[[ 20.4  29.0  61.2  51.4 -25.3   1.0 -40.5   1.3]
 [ 25.4  26.1  28.6 -25.9 -56.7  40.8  24.8 -33.7]
 [  9.5 -33.2  41.7  19.4 -73.7  58.2   2.4 -59.7]
 [  3.2  27.2   0.7  31.5  -3.3  -3.6  -1.3 -26.8]
 [-46.6  -8.9  53.0 -21.7 -86.3  59.8  -7.0 -44.6]
 [  9.1   9.2  39.6 -39.7 -37.9  25.7 -32.7 -23.6]] ⇒ -23.6

[[-26.3  40.0  -6.9  27.3  28.3  29.5  31.6]
 [ 39.7 -82.0  17.0 -20.9 -17.7 -23.5  22.3]
 [ -7.9 -57.7 -37.7  48.8   3.0  -3.2  16.3]
 [ 52.4 -26.9  17.4  31.1  -1.5  55.5 -50.4]
 [-32.3  31.1   9.4  -7.5 -68.2 -44.0  19.4]
 [ -0.2  24.2   7.7 -13.3  33.9  15.5  28.6]
 [-27.8  75.8 -29.1  43.7 -39.9 -21.3 -20.6]
 [ 13.5  10.2  57.5  56.7  48.8 -49.3 -61.0]
 [-32.0  39.3  10.5  18.0  22.1  45.2  42.5]
 [ 42.6 -11.4  12.9 -32.5  -5.8 -82.3   5.8]
 [-40.9  -3.9  25.1 -14.9  -2.6 -15.4 -55.7]] ⇒ -55.7

[[ 11.3  10.0  34.5  10.8   3.8  16.5  27.1  15.0]
 [ 32.5  14.9  63.2  31.2  18.6  42.6  47.5  39.8]
 [  2.0  34.8  30.2   3.8   0.3   1.5  35.3   1.3]
 [ 71.0 -23.7 -28.9  69.7  75.8  68.8 -31.2  69.8]
 [ 25.6  18.0  66.0  22.9  14.2  35.6  47.8  33.1]
 [ 12.7   9.2  36.2  12.5   3.9  18.5  28.6  16.7]
 [ 62.4  24.0 -31.4  63.1  80.5  50.2 -15.9  53.9]
 [ 83.1 -53.2 -29.7  82.4  77.4  86.8 -39.0  85.8]
 [-33.5  16.6 -21.4 -32.8 -22.0 -41.1  -9.4 -38.9]
 [ 13.5  15.3  -7.2  15.7  17.4   8.9   3.0   9.9]] ⇒ 9.9

[[ 60.7 -26.1  11.7 -21.6 -32.7 -12.0 -30.7 -31.4 -25.5 -22.9  58.9  64.3
   64.5 -11.6  60.5]
 [-34.4  46.2  52.9  50.2  42.7  55.9  44.5  44.9  47.1  48.4 -34.2 -32.2
  -31.7  52.7 -35.8]
 [-33.7  49.0  35.8  50.8  49.7  55.3  50.3  51.5  49.7  49.3 -31.9 -33.9
  -33.5  47.3 -35.3]
 [  6.0   7.4   5.5   9.7   7.4  18.9   8.0   9.0   8.1   8.2   7.7   6.1
    6.5   8.7   4.5]
 [-46.2  84.6  75.9  84.8  83.8  77.7  84.2  84.1  84.7  84.8 -46.7 -45.5
  -45.5  83.7 -46.3]
 [ -0.6  12.9  28.2  16.9   9.0  24.8  10.7  10.9  13.8  15.3  -0.7   1.7
    2.1  21.2  -1.7]
 [-25.8  53.2  30.9  49.8  56.6  39.1  55.3  55.3  52.6  51.1 -25.5 -27.6
  -27.9  44.4 -25.1]
 [ -8.5   2.9   7.0   2.3   1.9  -2.3   1.9   1.3   2.6   2.9  -9.7  -8.0
   -8.2   3.9  -7.8]
 [ 47.3 -22.4   1.6 -20.0 -26.2 -14.6 -25.1 -25.7 -22.1 -20.6  46.1  49.4
   49.4 -13.8  47.4]
 [ 68.5 -48.5 -24.6 -45.0 -51.5 -31.7 -50.4 -50.2 -47.9 -46.4  68.6  70.1
   70.3 -39.7  67.7]
 [ 30.2  16.0  52.3  19.6   8.5  20.5  10.5   9.1  16.4  19.1  27.0  34.5
   34.4  30.3  30.7]
 [ 30.1 -25.7 -16.4 -23.5 -26.9 -14.1 -26.2 -25.7 -25.2 -24.6  30.9  30.7
   31.0 -21.7  29.3]] ⇒ 29.3

[[-17.2  -9.6   2.1  47.0  -0.2  26.9 -33.4  15.6  24.9  -0.3  46.2  36.2
   38.6 -57.9]
 [  7.6  -8.5 -19.8   0.1 -26.3   0.5 -10.4 -20.2 -67.3  24.3  15.3 -17.0
   17.4  -0.2]
 [ -9.6  -4.0   9.3  22.5  -0.3  24.3 -13.0  31.1  19.2  -5.8  36.6  45.0
   29.2 -54.9]
 [ -8.6   7.5  19.8   3.2  25.1   2.4   7.8  22.4  66.6 -23.7 -10.1  21.1
  -13.0  -6.2]
 [  9.5  -1.8 -21.0 -12.1 -10.2 -24.1   0.0 -48.0 -44.5  18.5 -27.7 -58.1
  -19.2  56.1]
 [ 11.7  14.0  19.1 -46.5  11.1  -9.0  42.0  29.9  15.2 -18.9 -29.8  14.2
  -28.9  15.2]
 [-15.0 -10.8 -12.6  47.7   0.1   6.7 -39.3 -26.7  12.2   9.9  21.0 -12.9
   19.9  -9.9]
 [ 14.5  16.5  21.4 -56.0  12.6 -12.3  50.0  32.5  15.7 -21.3 -37.3  13.2
  -35.7  21.6]] ⇒ 21.6

[[ 35.3 -12.7  -9.4  13.4  20.0   4.4   5.1 -30.5 -18.4 -30.9 -11.7  14.6
    8.5]
 [  5.2  20.7  29.8 -29.2  13.8  -7.1   9.7  18.9 -29.1  -6.4   1.7  10.9
    1.1]
 [ -5.1  -5.6 -31.5  11.5  11.6   2.8  -1.6  16.0  -1.3 -12.9  39.8  31.7
  -35.4]
 [ -5.7   4.4 -17.9 -18.0  13.8  19.5  -1.3  22.6 -21.9   1.2 -24.5  -0.4
  -11.5]
 [-18.6 -15.5   0.9 -11.4  10.7  19.0  10.4 -64.2  -4.1   6.0  20.9 -25.8
   -3.9]
 [-16.1 -16.1  41.6 -41.5 -18.5 -18.8 -44.9 -21.5 -24.9  25.5 -30.4  -1.2
  -24.9]] ⇒ -24.9

[[ 35.0 -33.3  16.0 -15.0  48.3 -27.1  36.7  -5.4 -32.3 -14.4 -17.3 -40.5
   26.6 -25.2]
 [ -7.8  38.6 -13.0 -26.2  27.2 -54.1  11.5  17.9 -21.7   2.2 -37.2  -9.7
    2.6  13.9]
 [  4.6  41.1   1.7 -68.8  27.2 -23.5  40.9  30.3 -28.6  40.6 -48.5 -23.6
  -10.2  -5.6]
 [ 20.5  20.5  28.3 -44.7  40.7 -23.3   7.0  10.8   7.1 -17.8 -21.1   9.4
  -23.9  19.9]
 [ 39.0 -17.1  17.1 -23.5  27.2 -17.6  38.3 -11.1 -37.1 -38.2 -26.2 -37.3
   27.1 -13.4]
 [ 21.4  40.5  21.4 -86.2  42.3 -55.9   7.9  40.4  -0.8  23.7 -28.7 -32.5
   -0.2  -1.3]
 [  2.0  25.0  -1.4 -59.4  28.7 -27.4  51.8  18.5 -30.6  46.3 -46.1 -25.5
  -11.3 -11.5]] ⇒ -11.5
